Each row has a name. Each piece below is followed by the name of the row it came from, unless a question asks for something else. Each question is about the rows just above it. Some pieces are copies with a little noise.

[ 22 -10 -32  39  40 -22 -39 -20  22 -25]  q87
[-39  29  21 -25  39 -22 -16  -2  33  -5]  q973
[ 22 -10 -32  39  40 -22 -39  29  22 -25]  q743
which: [ 22 -10 -33  40  38 -22 -41  31  22 -25] : q743
The row with [ 22 -10 -32  39  40 -22 -39 -20  22 -25] is : q87
which: [-39  29  21 -25  39 -22 -16  -2  33  -5] : q973
Which row holds [-25  22  29 -39] read backwards? : q743
Which row holds this, read backwards? [-16 -22  39 -25  21  29] : q973

[  3   2   4   0 -60  32] = q53
[  3   6  -2   5  -7 -28] = q477
[  0   5  -4   2 -41 -17] = q973
[  2   1  -3  -2 -33  35] = q685
[ 1  1  2 -5 44 15] = q743
[ 0  0 -1  0 19 37] = q404
[ -2  -2   1  -7 -32 -25] = q771
[ -7  -2  -5  12 -12  47] = q67
[ -2  -2   1  -7 -32  -4] = q318
[  2   1  -3  -7 -33  35] = q87
[-2 -2 -4  5 48 -8] = q123
Which row holds [  3   6  -2   5  -7 -28]? : q477
which: [  2   1  -3  -7 -33  35] : q87

[ -3   2  43  42 -46  41 -56  44 -28  42  33  34  40 -57 -50  17  40  40
  42 -48 -13 -10  43  35  39 -55  40  35  42  33 -55  41  38  39  40 -48
 -54 -47  39 -54  35 -55  39  42  33  43  39  41  35  40  40 -55  44 -56
  34 -43  41  15  43] -> q771
[-3 -1 -2 -2  0 -2 -2 -2  3 -2 -6  2 -1 -2 -1 -1 -5 -4 -3 -1 -2  2 -3  0
 -2 -3 -4  1 -2  0 -2 -2  1  2  5 -3 -2 -5  2 -2  8  0  4  4  4  7  5  5
  5  7  6 -3  7 -3  0 -3  5  6  7] -> q685
[39 42 35 -2  0 -2 -2 -2  3 -2 -6  2 -1 -2 -1 -1 -5 -4 -3 -1 -2  2 -3  0
 -2 -3 -4  1 -2  0 -2 -2  1 -3 -1  0 -6 -4 -1 -6  3 -1 -1 -4  0 -2 -2 -2
 -6 -4 -2 -2 -2 -2 -1  1 -2  5 -3] -> q973
Which row holds [-3 -1 -2 -2  0 -2 -2 -2  3 -2 -6  2 -1 -2 -1 -1 -5 -4 -3 -1 -2  2 -3  0
 -2 -3 -4  1 -2  0 -2 -2  1  2  5 -3 -2 -5  2 -2  8  0  4  4  4  7  5  5
  5  7  6 -3  7 -3  0 -3  5  6  7]? : q685
which: [39 42 35 -2  0 -2 -2 -2  3 -2 -6  2 -1 -2 -1 -1 -5 -4 -3 -1 -2  2 -3  0
 -2 -3 -4  1 -2  0 -2 -2  1 -3 -1  0 -6 -4 -1 -6  3 -1 -1 -4  0 -2 -2 -2
 -6 -4 -2 -2 -2 -2 -1  1 -2  5 -3] : q973
Which row holds [33 42 39] read backwards? : q771
which: [ -5   2  43  42 -46  41 -56  42 -30  42  32  34  40 -57 -49  18  41  40
  43 -47 -12 -10  43  35  38 -56  39  36  42  33 -54  41  38  39  39 -48
 -53 -47  38 -54  35 -56  40  42  32  43  39  40  35  41  41 -56  44 -55
  34 -42  41  14  43] : q771

[ 1 13 -9 28] = q771
[-13  -4 -29  43] = q67
[ 1 13 -9 -7] = q685
[ 36  12 -32 -15] = q123
[-33  -6  -9  15] = q318
[  5 -14   1  51] = q53
[ -2  -4 -18  11] = q973
The row with [ 36  12 -32 -15] is : q123

[-12   4 -17  -5   0   9   1 -13  -1 -13 -14  -5  13   2  -3 -26] = q87
[  5   2   1  -2 -20 -23  26  13   6  22  14  49  -3  -1   4   7] = q67
[  8  -1   2  10  16 -18  -9  22  -1  -2  -2  14   4  13  -3  10] = q318
[  3   8  15  35   9 -22 -16   7   4   7  17 -12 -11  10  -3  29] = q771
[ -1  15  11  14   9 -15 -17  14   3  28  -5  16  -2   7  13  11] = q960
[  3   8  15  35   9 -22 -16   7   4   7  17 -12 -11   8   9  -2] = q53
which: [  3   8  16  35   9 -22 -16   6   4   7  17 -13 -12  10  -3  29] : q771
which: [-12   4 -17  -4   0   8   0 -12  -2 -13 -14  -5  12   2  -2 -27] : q87
which: [  5   2   1  -2 -20 -23  26  13   6  22  14  49  -3  -1   4   7] : q67
which: [  3   8  15  35   9 -22 -16   7   4   7  17 -12 -11  10  -3  29] : q771

[  3  -5  17  11 -25   8  45  -8 -33  16  10  22  12  -1  -9] = q771
[  3  36  15   0   7  -1  12  39 -21  33   8  11  14  -7 -17] = q685
[ -7  23  11 -12 -14   7 -12   2   2  15  34   5  11   5   6] = q743
[ -2  15   5  -4 -28  -6   9  33 -24  31  28  17  21   9 -10] = q973
[ -9   1 -10   1  17  26  -1 -43  24 -12  -4  -1   0  13  21] = q404
[  3  36  15   0   5  -1  12  39 -21  33   8  11  14  -7 -17] = q960
[  3  36  15   0   5  -1  12  39 -21  33   8  11  14  -7 -17] is in which row? : q960
which: [  3  -5  18  11 -25   8  44  -8 -33  16  10  22  13  -1 -10] : q771
Which row holds [  3  -5  17  11 -25   8  45  -8 -33  16  10  22  12  -1  -9]? : q771
The row with [ -7  23  11 -12 -14   7 -12   2   2  15  34   5  11   5   6] is : q743

[  7 -48   5  -1] -> q477
[ 23 -11  -7  -4] -> q67
[-11  -7  23  -1] -> q771
[ -3  33 -24  -3] -> q685
[ 23 -48   5  -1] -> q404
[  7 -48 -18  -1] -> q960
[ 13 -45  -5  -4] -> q743
which: [  7 -48   5  -1] : q477
Which row holds this, read backwards? [ -7 -11  23] : q67
Which row holds [ 23 -48   5  -1]? : q404
Which row holds [ -5 -45  13] read backwards? : q743
Which row holds [-24  33] read backwards? : q685

[ 35  43   6  -9 -19   3  57  23 -26 -54   3   3  16] = q87
[-25   7  -9 -19   3  57  23 -26 -26 -54   3   3  16] = q318
[ 35 -25   6  -9 -19   3  57  23 -26 -54   3   3  16] = q123
[ 35  43   6  -9 -19   3  57  23 -26 -54   3   3  16] is in which row? : q87
which: [ 34 -25   6  -9 -18   4  56  23 -27 -54   3   2  15] : q123
Which row holds this, read backwards? [-26  23  57   3 -19  -9   6 -25] : q123

[-33 -21 -39 -15 -53 -20 -58  36 -46  16  19  36 -42  39 -16 -48 -15  30
 -58 -41] -> q477
[ -5 -17  14 -28 -36 -47 -16 -47 -37  -4   2   7 -19   1   4 -43 -21  -4
 -33 -30] -> q67
[-19 -19 -36 -16 -47 -28 -47  14 -37  -4   3  20 -37  19 -11 -53 -19  19
 -53 -46] -> q743
The row with [ -5 -17  14 -28 -36 -47 -16 -47 -37  -4   2   7 -19   1   4 -43 -21  -4
 -33 -30] is : q67
Which row holds [ -4 -37  14 -47 -28 -47 -16 -36] read backwards? : q743
which: [-18 -18 -36 -15 -47 -29 -47  15 -36  -6   3  20 -38  20 -14 -52 -19  19
 -54 -49] : q743
which: [-19 -19 -36 -16 -47 -28 -47  14 -37  -4   3  20 -37  19 -11 -53 -19  19
 -53 -46] : q743
which: [ -6 -18  13 -29 -35 -47 -14 -46 -37  -3   3   8 -21   2   4 -43 -19  -2
 -32 -28] : q67

